128 stands for zero in the data rows.
Here are some points, each followed by its number:
ndarray[138 105 106 147 114  87 163 128 122 153 119 154 105  87 153 127
        102  99 126 142  85 121 166 140 174] 0
ndarray[116  87 107 172 150 124 118 151 157  89 157 108 107  99 132 117
        163  99  94 165 153 113 158 129 146] 1
ndarray[109  50 112 147 160 201  77 116 192 105 100 103 235 108 119 144
        164 134  55 135 164 135 123 144  42] 2
ndarray[115 149 123 146 132  92 135 134 119  91 177 119  59 131 129 120
        141  96 157 138 139 110 150 111 182] 3
ndarray[101  97  82 176 162 103 133 141 146  76 151 123 110  97 149 126
        166  81 113 150 135 122 178 150 151] 4
ndarray[138 154 135 145 136  87 157 136 106 108 118 102  82 145  94 146
        148 106 144 120 111 116 144 136 186] 5
ndarray[ 98 130  95 139 192 144  98 109 142  64 155  81 141 172  94 183
        188 104 145 117 160 117 137 143 102] 6
ndarray[101 165 120 137 134 106 109 124 127 110 222 132  58 156 122 156
        124 112 170 146 126 101 138 104 169] 7
ndarray[ 99 110  90 152 189 133 101 110 142  56 153  75 119 164  90 172
        193  81 146 120 166 106 150 127 129] 8
ndarray[119  87 107 121 132 171  90  86 146 153 136 120 165 155 127 172
        121 124 151 124 135  98 131 101  98] 9
ndarray[143 136 142 124 112 113 135 143 115 138 134 130  95 118 128 104
        118 133 123 140 130 127 124 117 147] 10
ndarray[144 165 155  73 109 155 146  89  98 176  31 149 229 164 125 149
         95 175 150  52  98 173  80 149  48] 11
ndarray[130 244 190  60 124 178 115 110 109 154  88 168 242 198 121 153
        100 223 152  43 101 213  48 161  13] 12
ndarray[139 146 117 123 143  84 162 150  98 107 116 121  84 112 132 106
        148 111 131 132 126 137 142 150 168] 13
ndarray[120 122 142 138 105 119 119 110 135 122 150 112  91 148 105 144
        126 110 156 129 130  85 142  86 175] 14
ndarray[131 214 162  83 117 137 127 117  99 149 120 156 153 173 121 141
        102 177 167  80 108 164  82 136  90] 15
ndarray[140 113 180  89  66 171 104 104 130 179  88 127 161 158 108 113
         89 163 139 111 137 108  85  72 104] 16
ndarray[ 96  55  74 183 127 140  96 132 181 124 200 150 117  81 186 113
        125 100 101 183 151  99 172 102 121] 17
ndarray[125 116 131 107 123 135 111 122 122 114 144 110 113 139 118 120
        134 120 144 128 154 106 120 102 130] 18
ndarray[129 163 140  95  99 118 151  80  89 164  86 142 153 180 119 172
         99 132 195  68  88 123 118 119 126] 19
ndarray[159 157 172  90  96 125 146 106  91 166  69 105 128 176  75 157
        110 142 171  90  98 111 102 112 155] 20
ndarray[140 100 140 151 121 142 115 148 154 136 143 125 118  97 130 108
        124 129  92 169 131 121 134 118 141] 21
ndarray[ 83  62  86 161 122 143  92 135 173  98 206 146 120  74 187  84
        129 102 103 174 172 107 154  95 112] 22
ndarray[133 201 159 112 124 125 144 125 108 145 119 159 146 155 135 141
        105 165 146  94  98 171 102 149 106] 23
ndarray[ 98 110  91 152 192 145  90 116 150  60 169  83 126 162 101 168
        193  88 138 131 165 108 146 130 114] 24
ndarray[108  25  63 217 172 114 106 184 183  55 201  79  51  50 144  78
        198  64  54 231 198  82 191 124 178] 25
ndarray[ 85  67  95 178 157 156  75 117 190  69 198 102 130 114 125 143
        165  91 104 160 174  96 158 105 118] 26
ndarray[146 177 120 117 149  83 163 139  87 128 127 132  84 134 115 138
        132 118 151 118  99 140 133 163 165] 27
ndarray[148 126 144 135  91  74 162 144 104 147 140 124  33 105 110 110
        104 100 144 157 104  85 147 103 230] 28
ndarray[148 134 145 119 103 125 131 146 119 156 139 133  86 115 130 100
        106 143 120 155 131 119 115 108 152] 29
ndarray[135 146 171 107  90 149 126  99 131 178 108 148 166 152 109 165
         81 156 148 101  83 124 109 112 121] 30
ndarray[102  87 123 181 130 154  83 166 190  80 216 127 101  79 160  69
        150 126  75 192 189 122 139 101 113] 31
ndarray[117  38  70 184 164 103 117 175 165  75 190  85  43  50 138  86
        181  63  71 222 179  81 189 122 197] 32
ndarray[123 149 127  94 140 165 110  72 126 171  94 148 212 190 112 214
        103 148 172  73  80 135 114 141  76] 33
ndarray[136 126 132 146 128 101 161 134 122 115  98 121 124 110 119 128
        134 116 114 123 109 137 145 150 154] 34
ndarray[200 211 213  47  88 162 158 146  83 226   4 160 207 162 109 111
         74 243 108  77  82 199  40 165  70] 35
New points follow, each followed by the numbers of its three nearest points above, looking only along the 8 directions in which the numbered points spread most, nearest first.
ndarray[139 181 113 115 150  70 177 139  77 119 127 127  64 136 117 141
        136 104 166 122  94 134 141 165 186] 27 5 13
ndarray[115  95 101 109  95  97 130 123 106 127 179 130  46 104 168  77
        109  87 169 155 163  83 144  67 178] 3 28 14
ndarray[ 92 162 122 149 121 114 121 117 138 117 197 168 114 128 161 141
        100 125 153 125 109 137 142 118 126] 7 10 3
ndarray[161 116 141 108  71  87 159 139  98 182 127 141  58  96 133  94
         80 120 140 153 108  94 136  95 204] 28 29 10
ndarray[150 183 168  55 103 156 146  93  86 184  24 154 236 179 121 150
         91 189 157  41  90 177  70 147  47] 11 12 35
ndarray[133 182 162  79 113 154 147  71  97 164  17 149 255 200 113 185
        107 171 175  12  82 172  84 153  39] 11 33 12
ndarray[114  47  58 206 153  79 146 153 158 109 181 126  51  52 151 124
        145  57  86 207 116  83 213 141 210] 32 4 25
ndarray[110  33 100 160 165 207  71 120 206 105 112 111 226 103 134 135
        167 125  52 149 168 133 133 140  45] 2 26 9
ndarray[142  85  53 179 181  66 177 164 120 103 112 117  82  63 146 127
        168  68  89 169 109 129 196 192 188] 4 13 0
ndarray[118  90 110 110 140 169  95  94 138 127 107 106 180 165 116 162
        141 122 149 105 146 105 123 104  90] 9 18 6
ndarray[149 110 132 133  94  86 156 145 106 149 133 118  36 110 124  95
        115 101 144 164 120  82 150  94 220] 28 29 3
ndarray[125 255 196  54 104 178 127  83  95 170  67 184 255 225 135 168
         77 233 182   5  84 221  41 152   0] 12 11 35
ndarray[106  56 113 159 165 196  72 120 201  97 114 114 233  97 133 132
        157 134  50 140 160 148 130 144  39] 2 26 9
ndarray[133 162 142  88 129 163 125  74 116 170  77 146 217 187 111 204
        104 155 173  62  79 149 102 146  76] 33 11 19
ndarray[118  56  56 178 174  90 128 150 149  81 188  93  38  72 139 118
        174  48 104 202 157  84 193 130 200] 32 25 4
ndarray[124  97 114 117 145 167 107 101 134 120 100  96 175 162 117 157
        160 125 138 107 153 120 123 121  88] 9 18 6
ndarray[103 154 117 166 140  83 136 143 129  77 191 129  68 130 135 132
        143  95 152 136 128 117 159 118 180] 3 7 5
ndarray[138 180 160  77 110 157 147  75  90 162  22 142 249 201 126 173
        109 172 179  21  96 176  87 140  49] 11 33 12
ndarray[ 88 156 127 152 122 111 119 115 144 109 199 167 114 127 161 137
        106 119 149 126 112 136 143 122 128] 7 3 10
ndarray[109  84  53 211 208  87 142 128 153  73 152  95 102 118 104 209
        191  46 122 153  92  96 219 182 188] 4 8 1
ndarray[103  31  49 191 134  63 140 141 149 111 206 123  14  49 159 113
        131  33 116 217 126  51 217 105 237] 32 25 17
ndarray[145 103 125 125  99  90 153 135 105 149 123 112  55 107 114 113
        113  97 142 155 121  81 147 101 209] 28 14 10
ndarray[124 120 114 124 119  99 135 111 112 144 156 123  78 137 110 157
        110  99 161 139 106  83 149 109 183] 14 3 5
ndarray[126 126 146 134 111 126 123 115 132 124 146 112  95 150 103 143
        122 117 151 132 127  94 133  90 168] 14 18 10
ndarray[141 107 123 143 136 128 130 141 143 137 136 130 113  89 127 122
        126 122  92 162 116 125 141 144 150] 21 10 34
ndarray[149 124 139 145 121 101 162 148 121 126  86 119 118 107 126 108
        135 122 106 132 115 136 140 144 158] 34 13 10
ndarray[150  46  92 154 123 102 137 163 139 146 166 109  27  59 135  88
        128  79  93 219 142  72 168 111 217] 32 28 1
ndarray[118 235 211  47  92 220 110  30 117 198  16 187 255 255 110 231
         61 241 192   0  60 209  28 148   0] 12 11 33
ndarray[164 168 126 141 156  63 183 198  91  99 133 116  28  82 123  76
        159 113 100 168 128 153 140 179 201] 13 27 5
ndarray[124  62  60 186 145  71 156 154 146 127 177 141  43  42 159 118
        127  58  96 207  99  94 205 145 224] 32 4 0
ndarray[110  30  48 198 136  73 139 149 156 121 213 127  20  47 163 118
        132  39 110 224 128  54 222 109 233] 32 25 17
ndarray[140 195 170 107 108 123 147 130 106 147 109 159 140 152 125 127
        102 166 147  94 100 165  97 142 116] 23 15 30
ndarray[126 171 165  88 106 160 134  76 109 159  46 149 243 189 118 167
        104 168 169  35  96 168  84 138  45] 11 33 12
ndarray[108 117  92 144 156  98 139 125 124  80 144 119 111 107 143 122
        155  90 131 130 143 133 156 144 141] 4 1 13
ndarray[133 150 157  89  82 118 149  96  95 156  81 147 150 155 128 124
         94 140 170  75 113 129 103 107 118] 19 30 20
ndarray[132 107 135 121 155 166  96 136 148 107 124  93 154 132  96 128
        161 139  96 138 163 126 106 137  90] 18 21 9
ndarray[109  66 118 165 172 202  80 128 202  94 103 114 250 108 138 136
        169 145  45 132 160 158 129 159  29] 2 26 9
ndarray[101  88  96 181 158 135  95 148 180  80 194 130 107  84 150 114
        150  98  85 181 152 121 157 128 132] 1 17 31
